Here are some points, each followed by its number:
[ 1.4 -0.4 -0.7 -2.9 -1.5  1.5 -0.5 -1.   0.3 -1.7 -0.8  0.5  0.1  0.9
 -0.7 -1.8 -1.   1.1  1.2 -0.2  0.6 -0.5  0.9  1.1] 0
[-1.2 -0.6  0.3  2.7 -0.1 -2.3  0.   1.6 -2.1  0.5  1.2  1.5  1.5 -0.6
  0.6 -1.2 -0.1 -3.4 -0.2  0.3 -1.6  1.3 -0.2 -1.7] 1
[ 0.4 -1.  -0.6  0.7  0.   1.3  0.3 -0.7  1.  -0.3 -0.5  0.   0.5  0.9
  0.4 -0.4 -1.9  0.6  0.6  2.3 -1.5  1.8 -0.2 -1.7] 2
[ 0.9  2.7  0.3 -0.7  1.4 -0.7  0.   0.9 -0.2  0.   1.2 -0.8 -1.8  0.4
 -1.4  1.7  0.4  0.8 -0.5 -0.3 -0.1 -0.4  0.8 -0.1] 3
[-0.7 -0.3 -0.1  1.2  0.3  0.3  0.  -2.1  0.  -0.3  1.  -0.8 -0.8 -0.8
 -0.6 -0.3  0.9 -0.7 -0.7 -0.2 -1.5 -1.6 -0.7  0. ] 4
[ 0.4  0.6  1.2 -0.4 -0.4  1.2  0.1  0.7 -1.  -0.1  1.  -0.9  1.   1.2
 -0.9  0.1  0.2 -1.   0.5  0.3  0.2 -0.4 -0.9  0. ] 5
[-0.5  1.5 -0.5  0.5  0.8 -0.9  1.   1.  -0.8  0.1  0.7  0.2  0.4  0.1
 -0.9  0.7 -0.7  0.4 -0.8  1.   0.  -0.7 -1.1 -0.3] 6
[-0.1 -0.1  0.3  1.3  0.9  1.5 -0.3  0.3  0.5 -0.6  0.3  0.  -1.   0.6
  1.5  0.   0.2  0.3 -0.8  1.3  0.3  0.3 -1.   1.6] 7
[-0.7 -0.5 -0.1  0.4  0.5  1.1  0.5 -1.7  0.3  1.7  0.6 -0.7  0.5 -0.6
 -0.8 -0.6  0.7  0.3  0.3  0.4 -0.7 -1.2 -0.5 -0.5] 8
[-0.5  3.3  0.4  0.   1.3 -1.1  1.1  1.2  0.2  1.6  0.7  1.1 -1.2 -0.8
 -0.1  1.3  0.9  0.5 -1.2 -0.6  1.3 -0.1 -0.6  0.9] 9
[ 0.  -1.4 -0.4 -0.3 -1.  -0.2 -0.3  0.5 -0.1 -0.1 -1.1  0.8 -0.3  0.2
 -0.7 -0.1 -1.8 -0.5  0.4  0.7 -0.5  0.5  0.5 -1.2] 10
[ 0.9 -1.1  0.5  1.5  1.3 -0.2  1.   0.4  0.  -0.7  0.4 -0.3 -0.8  0.4
  1.4 -1.1 -1.  -0.1  0.5 -0.2 -0.7  0.7 -0.1 -1.4] 11
[-0.6  0.   1.3 -3.9 -1.5 -0.2  1.3  0.6 -1.4  0.6 -0.9 -0.7 -0.2  1.
 -1.1 -0.1  0.9  0.8  0.2 -1.7  0.5 -0.2  0.   2.4] 12
[ 0.2  1.1  0.2  2.1  0.6 -2.1  0.6 -1.5 -0.4  0.9 -0.7 -0.1 -0.5  0.2
 -0.6  0.3  0.8  0.5 -0.1 -1.1  0.1 -1.2  1.1 -1.6] 13
[-0.8 -0.8 -0.4  0.   0.6  0.2  0.3 -0.4 -1.6 -1.  -0.8 -0.2 -0.9  1.3
 -0.3 -0.6  0.8 -0.1  0.4  0.3 -1.4  0.1 -0.4 -0.6] 14
[ 1.8 -1.5  0.5 -2.  -0.4  1.1  0.3 -0.8  0.4  1.2 -0.2  0.7  1.3  0.5
 -1.   0.3  2.9 -0.3 -0.1 -2.4 -0.2 -0.5 -1.   1.6] 15
[-0.1  0.3 -1.  -0.1  0.   1.7 -0.1  1.6  1.7  0.8 -0.2 -1.7 -0.7 -0.4
 -0.3  0.1  1.1  0.7 -0.1  0.8  1.6 -2.4 -0.8  1.7] 16
[-1.1 -0.4  1.4 -1.  -1.2 -0.2  0.7 -1.   0.2 -1.3 -1.6  0.6 -0.6 -0.3
  0.8  0.9 -0.5 -0.1  0.6 -0.8 -1.4  1.   0.  -1.6] 17
[-1.2  0.1 -0.9 -2.5  0.1 -0.7 -0.1  0.8 -0.3 -1.9 -0.7 -0.5  0.  -0.5
  1.7  1.5  0.1 -0.1  1.1 -1.9  2.1  0.4 -0.3  1.8] 18
[ 0.3  0.   0.9 -0.6  0.3  0.1 -0.7 -1.1 -1.7  0.6  0.9 -0.3  0.1  1.
 -1.   1.2 -1.5  0.2 -1.  -0.9  1.2  0.4  0.3  0.7] 19
[-0.9 -2.9  0.8 -0.7  0.1  3.2  0.4  0.6  0.7 -0.7  0.  -0.6 -0.8 -0.5
 -0.6 -1.1  1.  -1.1  0.8  1.8 -3.1  0.9 -0.7 -0.1] 20
[ 0.9 -2.   1.1 -1.3 -0.6  2.3  0.5  1.6 -0.3 -1.3 -0.3 -0.4  0.  -0.2
 -1.5  1.2  0.5 -0.5  0.4  1.1  0.   0.   0.   0.3] 21
[ 1.4  1.1 -0.2 -0.4  0.7 -1.8 -0.3  0.4 -0.8  0.4  0.9 -0.2  0.2 -1.6
  0.6 -0.2 -1.  -1.1 -1.8 -0.1 -1.5  1.1  0.7 -0.7] 22
[ 0.4 -0.5  0.  -0.1  0.1  0.6 -0.4  0.2 -1.1 -0.1 -0.7  0.2 -0.9  0.5
  0.8  0.6  0.6  0.8 -0.7  0.7 -0.3 -0.6  0.4  1.6] 23
Which two points above are nearest to each new point, looking only along the 6 directions in which the numbered points spread most? Their numbers follow each, nearest first.
[-0.5 -2.5 -0.1  0.9 -0.8  0.  -0.1  1.3 -1.1  1.   0.   0.5 -0.6 -0.3
 -0.8 -1.8 -2.2 -3.7  0.8  1.1 -1.8 -0.7 -1.1 -2.8] -> 11 10
[ 0.4 -1.5  0.7 -0.5 -0.4  0.9 -0.4 -0.4  0.3  0.3 -1.8  0.1  0.2  0.7
  0.2 -1.2 -1.4 -0.5  1.1 -1.3 -1.2 -0.3 -0.6 -1.3] -> 14 17
[-0.1  0.6 -0.1  0.9 -0.2 -0.1 -0.5  0.7 -0.6 -0.3  0.5 -0.3  0.6  0.1
  0.2  0.2 -0.3 -1.3 -0.1 -0.4  0.2  1.1 -0.1 -1. ] -> 22 6
[-0.9 -0.9  1.3  2.2  0.1 -1.2 -0.9 -0.4  1.  -0.1 -0.4  1.1  0.8 -1.9
  0.3 -0.5  0.6 -0.2  0.1  0.3 -1.1 -0.4  0.9 -1.2] -> 11 14
[ 0.6  1.6  0.3 -1.7 -0.5 -0.9  0.9 -2.  -1.3  1.7  1.   0.4  2.1  2.5
 -2.   1.1 -1.3  0.1  0.2 -0.5 -0.7  0.1  0.9 -1. ] -> 19 22
[-0.7  0.2 -1.2  0.5 -0.1  0.6  1.1  0.3  0.4 -0.4 -0.4  0.7 -0.1  1.8
 -1.7 -0.6  0.8  0.2 -2.5  1.2  1.3 -0.6 -0.6  1.6] -> 23 5
[-0.2  1.3  0.6  0.6  0.7 -0.5  1.6  1.2  0.1 -0.2  1.6 -0.5  0.4  0.4
  0.4 -0.5 -0.5  0.  -0.7  0.8  0.6 -0.5  0.4  0.4] -> 6 3
[-0.7 -3.  -1.5  1.4  0.3  1.  -0.9  0.2  1.5 -0.3 -1.5  0.5 -1.   0.4
 -0.6 -1.1  0.4 -0.6  0.5 -0.5  0.2  1.1  0.  -0.6] -> 14 11
[ 0.1  1.3  0.2 -0.2 -0.3  0.1 -0.8 -2.  -0.2 -0.3 -0.9 -0.1  0.9 -0.1
  1.3  0.6 -1.1  2.3  0.   1.   0.2  1.2  1.4  0. ] -> 10 23
[-0.5  0.3  1.  -3.1 -1.7 -1.7 -0.3 -0.7  0.3  0.1 -0.7  2.  -0.2 -0.1
 -1.2  0.7  0.8  0.2  0.7  0.2  1.2 -0.2  0.3  1.4] -> 12 19
[-1.4 -1.3  0.2  3.1  1.4 -0.2 -1.7  0.6  1.8  0.4  1.5  0.   0.4 -1.
 -0.3 -0.1 -0.8 -1.7  0.6  0.4 -0.2 -1.6 -0.7 -1.9] -> 11 4
[-0.3  0.2 -0.1 -1.6 -1.7  0.3  1.3  0.3 -0.1 -1.5  2.2  0.2 -0.3 -0.2
 -1.4 -0.4 -1.3  0.3 -0.4  0.5  1.1  0.7  1.1  0.5] -> 19 5
[ 0.  -0.9 -0.5  1.2  0.1 -0.2 -1.4  0.1  0.9  1.2  0.7  0.5 -0.4 -1.9
  0.5 -0.2 -0.9  0.1  0.4  0.9 -1.1 -0.2  1.1  0.8] -> 11 14
[ 0.1  0.4 -1.7  1.7 -0.3  0.6 -0.2  1.4  0.6  0.4  1.6 -1.1 -0.2 -0.7
  1.2 -0.2  1.1 -1.1 -0.9  0.2  1.8 -1.1  0.3  0.6] -> 7 6
[ 1.2  0.5  1.3 -3.4 -2.5  0.1  0.4 -0.9 -1.6  0.6  0.7  0.5  0.6  0.7
 -2.   0.5 -0.1  1.3 -0.8  0.8  0.6  0.6 -0.6  0.5] -> 19 5
